50 stands for zero in the data rows.
Here are some points, each followed by its number:
[70 65 36 71 42 53 94 68 54 39 64 31 28 38 66 48 63 75 30 39 44 51 49 53 61 70 34 82 49 19 45 61 44
 19 48 44 59 43 72 58 66 73 36 62 25 48 60 80 47 66 76 55 47 78 66 49 62 57 37 48 26 52 45 30] 0
[73 60 42 84 11 61 51 67 44 60 47  0 14 42 55 43 42 24 63 41 44 46 23 89 30 54 60 59 61  6 63 59 69
 31 27 14 36 44 45 32 40 53 17 49 42 48 27 57 55 43 24 31 73 58 60 20 26 67 61 25 18 60 41 45] 1
[58 21 36 42 80 39 35 46 46 53 60 72 73 48 60 54 42 53 28 49 39 31 55 29 34 32 31 49 36 64 56 52 57
 63 65 54 35 35 29 56 17 64 65 48 22 43 62 41 43 42 68 33 39 43 45 51 69 66 35 74 75 31 44 41] 2
[69 40 50 55 44 72 38 49 56 42 59 49 25 57 51 21 51 52 42 65 54 53 57 59 28 55 56 55 54 31 37 70 67
 51 53 20 30 46 60 68 41 66 36 43 38 39 83 70 50 63 58 52 56 72 53 45 61 70 52 56 35 39 25 57] 3
[48 72 54 73 44 72 70 72 40 42 47 41 46 28 68 72 45 39 70 69 41 42 44 68 69 50 60 48 63 43 55 52 55
 34 68 44 60 47 53 56 47 42 48 46 55 70 35 68 46 35 48 39 44 69 53 58 42 32 71 30 48 59 34 51] 4
[81 39 52 56 56 63 43 36 50 54 50 40 42 69 41 24 48 51 50 52 45 48 66 43 26 63 33 34 29 64 46 49 55
 54 56 25 38 58 46 51 39 51 51 49 51 38 62 55 50 63 42 31 61 49 50 37 43 48 52 52 43 33 45 57] 5
[61 44 42 74 40 63 33 53 50 48 50 28 23 51 55 22 51 54 46 56 48 45 46 68 28 51 48 47 51 26 43 64 68
 47 47 26 35 43 68 68 44 63 27 45 40 36 72 67 39 61 48 54 52 61 53 44 46 64 51 61 26 50 25 50] 6
[54 59 51 79 35 42 59 73 51 65 48 36 38 31 59 48 39 40 62 63 31 48 25 77 66 35 50 31 62 31 67 56 63
 61 31 52 40 52 51 45 50 60 31 39 20 72 46 64 46 35 54 62 61 68 44 43 44 42 60 40 33 55 52 40] 7
[40 59 60 63 40 61 50 57 45 73 58 51  9 33 68 49 53 30 35 51 61 48 26 69 61 22 55 53 67 16 40 75 51
 50 44 67 52 32 77 84 72 58 67 37 67 35 68 76 54 54 79 56 60 76 56 37 71 48 67 56 51 58 38 49] 8
[65 53 41 59 48 51 67 51 48 59 40 42 46 51 32 54 55 68 45 57 41 51 44 55 49 58 50 53 50 52 59 54 51
 39 48 62 45 40 62 44 70 65 35 68 21 56 40 56 46 59 56 61 56 39 52 43 51 60 44 61 25 57 52 34] 9
[42 54 42 55 40 55 51 33 64 45 35 18 60 47 51 50 59 59 56 38 33 39 49 51 45 38 61 59 62 45 53 58 54
 43 55 31 44 23 63 48 60 43 35 68 34 69 19 55 67 25 40 31 35 55 45 45 28 71 49 38 37 52 37 34] 10
[75 66 44 69 50 60 66 40 67 50 96 77 87 34 19 65 40 37 67 64 46 23 43 63 60 64 47 58 49 63 40 40 67
 61 47 27 35 51 37 19 65 52 44 54 37 36 61 47 57 30 35 72 66 62 64 31 47 58 64 58 16 28 67 42] 11
[51 71 49 66 36 54 70 61 52 42 85 44 49 31 44 73 52 22 69 64 45 30 27 86 79 34 60 54 57 30 57 50 51
 41 26 48 58 33 48 30 68 61 33 51 33 65 49 65 63 37 44 80 61 78 48 48 63 55 53 53 41 53 65 48] 12
[51 64 38 57 43 44 54 51 57 43 42 35 53 38 57 51 56 65 44 42 32 44 53 56 48 49 48 59 59 44 61 55 56
 52 58 14 42 33 59 37 49 44 16 64 21 68 24 63 48 27 41 35 38 65 52 37 30 68 50 31 45 51 49 37] 13
[57 39 64 45 43 64 36 34 70 50 52 53 49 65 40 37 58 55 61 58 58 60 67 45 42 55 56 48 49 54 44 56 45
 55 33 41 49 58 60 63 71 50 54 57 69 39 50 42 66 62 49 54 61 55 49 50 45 55 53 51 51 45 58 61] 14
[47 52 47 68 28 59 60 39 26 69 50 37 29 36 46 48 54 44 33 19 31 43 34 62 46 33 44 43 49 32 32 55 57
 43 69 39 32 30 69 58 33 36 47 50 58 50 49 65 46 31 47 22 42 52 47 30 42 38 62 51 36 70 24 40] 15
[46 51 71 28 29 57 42 52 51 32 62 48 38 49 66 61 48 36 65 51 74 45 56 60 52 52 49 58 55 44 48 64 51
 21 42 59 73 59 39 64 52 28 61 45 99 21 59 36 73 66 47 48 49 56 50 65 45 30 50 56 56 61 62 73] 16
[84 39 50 44 76 64 57 43 43 36 76 80 53 50 41 43 34 56 42 78 58 47 80 27 34 83 36 32 47 74 56 57 55
 66 65 66 37 49 38 64 32 42 72 56 31 29 62 62 15 55 50 48 55 53 52 64 72 55 49 82 68 23 42 66] 17
[50 62 58 27 41 56 45 33 59 54 76 79 55 57 31 55 57 46 43 47 67 55 64 42 64 66 58 63 57 59 25 49 54
 55 53 51 57 69 48 45 63 46 62 43 68 37 52 38 63 60 48 58 64 48 47 54 59 43 55 56 41 39 69 59] 18
New points follow, each followed by the number of its nearest point above.
[27 34 56 38 62 31 40 51 43 45 66 67 41 44 31 29 53 29 43 43 66 69 51 32 76 25 61 31 64 38 33 69 54
 75 59 99 62 59 52 57 56 30 82 20 75 53 49 35 44 34 62 69 62 56 50 60 85 41 49 66 93 34 64 76] 18
[69 47 54 65 36 60 41 47 54 43 47 28 11 48 56 16 53 55 35 54 49 62 54 62 22 62 48 61 46 27 43 55 71
 45 46 29 40 42 53 63 46 70 26 50 44 29 64 62 40 66 45 55 54 57 47 41 41 51 54 56 22 48 24 53] 6
[37 56 36 40 44 37 55 51 53 42 57 57 69 50 37 70 53 36 46 45 54 44 36 52 58 52 47 82 52 47 36 42 45
 57 44 38 64 66 43 26 55 56 48 50 72 45 57 45 68 51 53 54 58 45 76 45 59 68 46 33 56 52 61 37] 18
[75 44 55 68 48 54 53 56 27 30 58 30 46 46 53 44 33 42 50 44 36 44 56 53 41 64 37 19 31 61 53 46 68
 41 63 61 47 65 17 37  8 33 48 28 41 45 56 45 35 41 41 36 52 45 38 49 48 34 42 83 44 41 42 61] 5
[10 40 65 15 47 47 25 49 68 44 46 53 68 47 53 70 51 42 64 60 61 37 66 47 54 25 58 41 47 55 56 39 64
 54 13 72 62 36 41 44 40 43 63 31 45 59 38 20 49 48 59 74 31 60 45 66 46 73 21 66 80 56 65 58] 14
[46 32 43 23 47 19 43 63 42 41 38 60 74 38 46 38 32 50 65 53 35 48 29 49 47 45 65 51 73 46 65 54 44
 50 52 73 47 57 56 46 62 35 51 68 59 41 69 40 71 24 57 40 57 13 66 61 47 43 43 48 88 63 65 56] 14
[67 60 50 29 43 58 61 39 61 57 69 89 61 58 28 28 54 74 35 49 51 62 84 44 49 88 47 76 59 61 48 41 44
 49 59 66 39 62 65 59 62 32 60 64 61 13 64 60 44 65 53 60 38 54 56 53 61 42 60 67 46 41 47 73] 18
[39 49 47 56 67 45 54 61 42 32 37 51 53 56 53 53 54 69 56 59 66 63 54 49 40 60 53 48 45 51 64 39 47
 54 59 59 55 50 53 58 39 48 45 49 50 49 47 62 17 54 48 64 31 43 47 71 40 63 44 43 66 62 36 62] 9
[77 38 59 65 57 42 37 73 47 55 36 60 53 79 48 36 61 58 73 55 59 75 54 49 50 75 47 60 46 58 74 42 18
 68 41 53 77 66 39 74 75 37 62 49 95 27 54 36 75 84 59 53 62 33 75 45 43 25 37 55 60 34 77 49] 14
[64 45 53 37 39 40 55 49 66 47 53 32 60 67 55 48 45 57 67 51 65 33 58 62 26 63 46 67 51 38 65 50 37
 23 16 50 54 46 48 54 69 52 43 58 36 24 61 41 62 64 53 47 50 51 61 43 53 78 24 53 59 50 55 50] 14
[83 35 47 70 51 48 53 67 20 37 44 18 49 46 44 37 39 52 54 58 28 54 47 56 42 59 30 32 25 60 52 46 59
 37 71 58 57 47 21 45 15 42 47 39 45 48 43 44 39 48 42 37 51 40 39 42 34 31 40 73 43 52 45 50] 5
[40 50 48 48 51 45 46 49 58 55 69 61 64 52 35 65 59 39 39 50 62 51 48 47 60 49 51 81 50 43 45 35 41
 60 37 55 61 55 39 39 53 52 51 47 65 55 56 35 70 58 61 72 54 43 68 39 61 60 32 49 51 59 59 36] 18
[48 53 54 47 55 52 58 54 40 43 32 40 50 65 42 51 54 71 54 69 45 75 63 44 37 67 48 58 36 58 64 30 41
 54 64 65 46 47 54 58 40 38 49 66 57 54 46 57 20 60 47 50 30 39 47 68 33 51 40 52 62 64 36 58] 9
[35 42 62 23 49 49 39 41 52 48 70 63 45 50 34 60 39 41 54 57 69 42 62 42 56 43 61 49 39 54 51 45 51
 46 36 94 51 51 48 49 38 35 71 45 60 44 51 37 46 61 43 83 50 43 42 59 70 64 40 68 60 52 56 68] 18
[49 33 53 21 66 36  6 53 50 15 16 53 53 40 85 17 33 49 61 45 27 48 46 35 24 55 58 29 42 64 49 40 73
 44 90  9 29 59 38 28  0 51 29 57 50 64 64 41 39 17 20  5 28 36 32 72 16 26 68 38 73 56 32 63] 5
[19 46 63 49 34 56 42 44 45 75 38 46 50 49 47 42 50 47 59 28 47 60 55 57 53 24 61 34 61 47 45 45 61
 50 54 63 33 47 58 51 48 24 56 31 58 60 37 51 45 27 47 42 27 49 42 54 45 56 61 40 54 68 34 65] 15
